[131 144 130 125  77 123 122] -> Bagig
[129 170 110 129 129 101 129] -> vulu
[110 112 125 147 196 162 175] -> Paf
[ 63 113 125 147 196 162 144] -> bav
rest: [130 125  77]	[123 122]
rest: [112 125 147 196 162]	[175]
all vulu: [129]	1 4 5 7
all Bagig: [123]	6

[123 139 127 126 125 127 126 126 128 126 126 127 128 125 118 126 121 127
 131 131 127 135 134 127 131 121 134 134 129 133 129 123 129 125 128 135
 127 131 134] : fezi
[138 122 124 116 130 129 136 138 130 134 127 129 123 143 131 106 129  83
 133 123 124 121 116 127 127 123 123 130 119 127 121 139 127 135 133 114
 126 136 124] : fum
[115 153 109 144 109 111 136 102 145 132 166  67 101 143 131 105 129  83
 110 127 129 122 168 166 146 150 137 119 126 167 144 116 133 124 176 113
 121 134 132] : fakop
rest: [124 121]	[116 127 127 123 123 130 119 127 121 139 127 135 133 114 126 136 124]
rest: [126 121 127 131]	[131 127 135 134 127 131 121 134 134 129 133 129 123 129 125 128 135 127
 131 134]
all fum: [136]	7 38
all fezi: [127]	3 6 12 18 21 24 37
rest: [143 131 105 129  83]	[110 127 129 122 168 166 146 150 137 119 126 167 144 116 133 124 176 113
 121 134 132]

[141 133 112  67 147 156 149  89 128 194 130 129 134 119 117 137 127 138
 109 126 137 137] : lof
[140 113 135 172 129 115 133 154 124 134 149 128 131 126 114 150 142 138
 110 117 132 154] : gasal
[104 117 102  86 126 133 122  99 110 153 112 105 130 142 148 114 128 114
 135 123 124 118] : did
[118 116 110 147 122 122 109 111 117 134 136 117 125 132 114 114 132 114
 124 122 128 123] : pafu
[121 112 135 122 118 137 137 121 128 130 133 116 131 134 135 108 121 111
 136 137 123 128] : nuz
[109 114 164 139 129 114 133 154 124  85 118 127 115 139 143 104 124 164
 160 164 131 120] : tadon
[128 140 108 126 129 115 121 116 121 140 128 109 122 134 124 127 131 119
 141 119 124 123] : kuvuz
[135 114 132 168 123 123 112 131 157 120 130 128 139 129 116 144 124 145
 124 127 143 144] : Vupun
[146 140 115 113 125 122 123 122 121 124 135 114 129 107  94 142 126 146
 114 123 127 141] : Zogum
rest: [128 194]	[130 129 134 119 117 137 127 138 109 126 137 137]
rest: [129 114 133 154 124]	[ 85 118 127 115 139 143 104 124 164 160 164 131 120]
all nuz: [121]	1 8 17
rest: [138 109]	[126 137 137]
rest: [113 135]	[172 129 115 133 154 124 134 149 128 131 126 114 150 142 138 110 117 132
 154]
all tadon: [139]	4 14

[168 160 136  70] : zila
[132 129 133 132] : gine
[152  85 123 124] : mer
[131 129 133 124] : gigol
[129 124 133 131] : Puv
[128 124 124 126] : Lopem
rest: [132 129 133]	[132]
rest: [128 124]	[124 126]
all zila: [160]	2
rest: [132 129]	[133 132]

[153 174 123 122 125 159 133  90 126] : mema
[143 148 127 130 130 146 130 109 126] : buza
[109 129 125 136 120 107 127 160 133] : goge
[120 128 129 136 130 118 131 151 134] : Puno
[113 131 120 120 110 120 131 146 131] : bovam
[132 182 125 111 139  97 124 185 130] : div
[152 185 129 137 130 157 135  91 129] : Mopu
[165 183 125 111 137 173 144  75 139] : Kive
[154 141 133 128 146 156 134 103 130] : Bes
[152 154 130 124 139 156 138 101 134] : nanaz
[166 183 138 146 146  95 134 191 143] : Vasi
all goge: [107]	6
rest: [183 125 111]	[137 173 144  75 139]
rest: [138 146 146]	[ 95 134 191 143]
all bovam: [131]	2 7 9
rest: [129 136 130]	[118 131 151 134]
rest: [165 183]	[125 111 137 173 144  75 139]

[118 100 137 123 127 134 132 108 111 111 112 147 113 130 113 112 128 149
 134 112 130 130 135 112] : fuzo
[127 100 135 142 129 130 133 150 113 124 114  99 133 112 132 110 122 161
 125 122 125 142 147 108] : dula
[126 104 133 131 128 136 132 109 114 119 131 154 124 128 120 134 130 122
 130 125 122 143 142 111] : dab
[129 117 135 126 128 133 133 139 122 126 120 100 133 146 131 117 127 151
 130 126 128 137 138 120] : Bogi
[137 108 127 131 131 138 141 131 118 132 153 141 130 131 137 157 128  97
 121 139 139 141 141 114] : Milor
[137 158 130 129 127 126 130 118 146 137 143 154 128 121 135 147 138 111
 138 141 134 122 122 150] : biru
[126 104 133 125 128 136 132 109 114 119 131 154 123 112 130 168 140  78
 135 144 127 130 133 138] : kalob
[142 145 129 131 129 130 132 151 140 141 148 124 135 133 148 148 133 116
 128 146 133 125 138 141] : nodu
[134 162 131 128 126 124 129 114 148 135 137 153 126 120 132 141 138 117
 140 138 135 121 117 153] : Zoso
rest: [135 126 128 133]	[133 139 122 126 120 100 133 146 131 117 127 151 130 126 128 137 138 120]
all fuzo: [111]	9 10
all fuzo: [130]	14 21 22
rest: [ 99 133 112]	[132 110 122 161 125 122 125 142 147 108]
all Milor: [141]	7 12 22 23
all Milor: [131]	4 5 8 14
all fuzo: [113]	13 15

[119 127 129 131 120 130 127 127 127 127 121  70 137 148 146 116 120 155
 120 127 132 124 136 129] : Kod
[127 128 128 128 128 128 126 127 128 127 128 129 141 148 146 116 127 127
 128 126 128 128 128 128] : zoku
[126 128 129 131 130 130 130 175 130 140 122 140 140 148 146 116 121 155
 120 132 132 124 136 129] : kezol
rest: [126 127 128 127 128]	[129 141 148 146 116 127 127 128 126 128 128 128 128]
rest: [130 127]	[127 127 127 121  70 137 148 146 116 120 155 120 127 132 124 136 129]
rest: [127 128 129 141]	[148 146 116 127 127 128 126 128 128 128 128]
rest: [122 140]	[140 148 146 116 121 155 120 132 132 124 136 129]
rest: [140 148 146 116]	[121 155 120 132 132 124 136 129]
all Kod: [137]	13
all kezol: [136]	23

[ 85  92  92 147 133] = sezed
[115 142 132 142 105] = duk
[100  91 117 165 111] = Sozo
[110  90 117 165  87] = kosal
[139 126 126 139 107] = barub
[157 125 117 165  88] = Suze
rest: [ 85  92  92 147]	[133]
all Suze: [88]	5
all duk: [142]	2 4
all sezed: [133]	5
all barub: [126]	2 3
rest: [ 90 117 165]	[87]
rest: [142 132 142]	[105]

